Here are the same points, seen from different sides; a view may also be mirrored.
A view may leave some points out, and in a few views one point is out of place. Which views, in the order they come, and which point in each? Write - if none.

Scene 1 (5 views)
A:
  J_352 [  4  -3   2  23  -5   2   8   7 -16 -10  18   8  -2  -1   8  13]
  J_907 [ -2  -4   5  27  -1  -8   7  14  -5 -13  14  12   6   2  10  17]
  J_651 [ -4  -4   3  16  -2   2  14  13 -10  -8   8  18   2  -3   4   9]
  J_63 [  1  -8   4  28  -3  -8   5  10 -12 -15  19   7   5   4  12  19]
  J_161 [ 10   7   5  27  -5   2   5   9 -13 -18  22   5  -1  -1   4  20]
  J_478 [  5  -5   4  28  -3  -3   4   7 -15 -17  20   6   3   4  10  19]
  J_715 [ -4  -5   4  16  -1  -2  13  13 -12  -9  13  14   3   0   4  12]
  J_455 [  6  -8  -1  23  -8   3   7   3 -22  -9  21   5  -3   1  10  12]
  J_370 [ 4  5  4 29 -7 -2  5 12 -5 -8 17  8 -2 -5  9 15]
  J_400 [  2  -4   1  27  -8  -3   5   9 -11  -6  18   7  -2  -2  12  13]
  J_247 [ -4  -5   3  29  -7 -12   4  15  -5  -3  19   7   3  -1  14  14]
B:
  J_370 [ 17 -21 -27  13  -3   1  -5   4   0  10  -2  -5  16  -3   7   1]
  J_715 [ 20 -17 -18   5   2  -7   0  -6  -4  11   8  -7  16   6   8  -4]
  J_247 [ 15 -25 -17  20   0   0  -8  -2  -3  10   0  -4   9   5  14   0]
  J_907 [ 16 -23 -17  12   1  -2  -6  -5  -2   9   5  -7  10   2  14   0]
  J_161 [ 15 -18 -30  15   0   6  -7   4  -1  12  -3  -8  14  -6   6   4]
  J_478 [ 20 -17 -20  13   7   1  -8  -2  -3   6  -2 -16  10   2   7   7]
  J_63 [ 19 -21 -16  16   5  -1  -8  -3  -3   6  -1 -12   9   5  11   4]
  J_352 [ 23 -16 -22   8   4  -4  -3   0  -2   7  -1 -11  16   2   4   3]
  J_455 [ 28 -14 -20   9   7  -6  -3   3  -3   3  -6 -16  17   4   0   6]
  J_400 [ 23 -21 -21  13   0  -5  -5   4  -1   5  -4  -8  16   2   6   2]
C:
  J_161 [ 10 -17 -20 -11  24  -6  29  13  19  12  -5 -20  15  -6 -29  -5]
  J_715 [  5 -10 -18  -3  23 -18  25  30  24   7   1 -33  13 -12 -24   5]
  J_247 [  4 -12 -25   4  27  -9  24  21  15  22  -4 -30  13 -11 -31   0]
  J_455 [ -5  -9 -19  -5  34 -10  25  25  34   5  -3 -25  14  -9 -32  -5]
  J_478 [  0 -11 -26  -8  28  -9  24  22  29  13  -2 -19  11  -5 -25   0]
  J_352 [  2 -12 -19  -6  28 -12  27  24  28   6  -3 -26  14  -9 -29  -2]
  J_370 [  8 -16 -19  -5  24  -9  29  17  18  12  -6 -25  15  -8 -31  -3]
  J_651 [  7 -12 -16  -1  21 -20  29  30  23   3  -3 -35  14 -11 -25   6]
  J_63 [  1 -11 -28  -4  27 -10  23  24  25  18  -2 -22  10  -7 -25   2]
  J_907 [  6 -13 -25  -1  21 -13  26  25  19  17  -3 -26  10  -8 -24   5]
  J_400 [  2 -12 -21  -1  29  -9  27  21  23  12  -6 -27  14  -9 -33  -3]
D:
  J_161 [  2  -9  17 -25  14   5   5  -8  -8  16 -15   1  -1  -7   3   0]
  J_455 [ 11  -4  21 -38  -1  -3   6  -9  -6  13  -7   8  10  -3   5   0]
  J_63 [  7  -6  13 -31  -1  -1   1  -5   0  15 -12  -2   4 -13  13  -3]
  J_715 [ 14   5  18 -31  -1   2  -1  -6  -3  16 -13   5   0  -7   6 -16]
  J_370 [  4  -3  17 -26  11   7   2  -6  -7  15 -16   4   1  -7   5  -2]
  J_478 [  9 -10  15 -33   1  -3   4  -8  -2  15 -10  -1   4 -11   9  -2]
  J_651 [ 19   8  19 -31   2   4  -1  -6  -3  15 -16   8  -2  -6   4 -16]
  J_907 [  9  -1  12 -27   3   4  -2  -4   1  16 -17   0  -1 -13  12  -8]
  J_247 [ -1   2  13 -26   2   8  -4  -2  -4  15 -15   4   6 -11  16  -4]
  J_352 [ 11  -2  19 -33   3   0   4  -7  -6  14 -11   6   4  -5   5  -5]
  J_400 [  6  -1  18 -31   4   4   2  -5  -6  14 -13   7   7  -7   9  -1]
E:
  J_400 [  5   1 -14 -31  14 -31  16   5  15  17  15  -5  -7  14 -20  14]
  J_352 [  9   1 -13 -29   7 -30  18   9  14  19  14  -7  -7  13 -19  15]
  J_478 [  6   4 -13 -32   9 -28   9   9   8  21  13 -11 -14  15 -18  14]
  J_370 [  7   9 -15 -28  16 -27  14   8  18  16  21  -2  -6  14 -22  17]
  J_651 [ 14  -2  -9 -31   0 -28  18  10  20   8  11  -1  -4   7 -25  20]
  J_907 [  8   5 -10 -35  11 -25   6   8  15  11  12  -5 -12  11 -26  18]
  J_247 [  6   2 -12 -38  21 -28  10   3  18  11  14  -2  -9  15 -29  13]
  J_715 [ 14  -1  -9 -34   2 -27  16  11  18  12   9  -4  -6  10 -26  17]
Moved in: A, B
  out of place in A: J_161
  out of place in B: J_247

Scene 2 (5 views)
A:
  J_798 [50  6 32]
  J_860 [35  0 36]
  J_333 [39 -4 21]
  J_229 [28  0 42]
  J_736 [25 -7 27]
  J_84 [55 -4 32]
  J_812 [29 -4 29]
  J_396 [38 13 26]
B:
  J_84 [-1  8 15]
  J_396 [ 2  6 -9]
  J_736 [24  0 -1]
  J_8 [  9   4 -12]
  J_860 [10 -5  1]
  J_812 [18  1  0]
  J_536 [25  2 -3]
C:
  J_860 [-8  7 -1]
  J_333 [  0  17 -11]
  J_798 [-17  21  -4]
  J_536 [ 8  5 -5]
  J_84 [-19  19 -14]
  J_229 [-8 -1  3]
  J_396 [-6 22  6]
D:
  J_8 [ -5 -17   6]
  J_860 [ 3 -5 12]
  J_396 [ -8 -17  12]
  J_333 [-12  -2   5]
  J_736 [ 1 -1 -2]
  J_798 [-10  -7  22]
  J_84 [-13   4  24]
  J_229 [11 -4 11]
E:
  J_798 [ 8  8 -6]
  J_736 [-20  14  -6]
  J_396 [-2  2  4]
  J_860 [-6 17 -1]
  J_812 [-15  13  -5]
  J_229 [-9 23  3]
Moved in: -
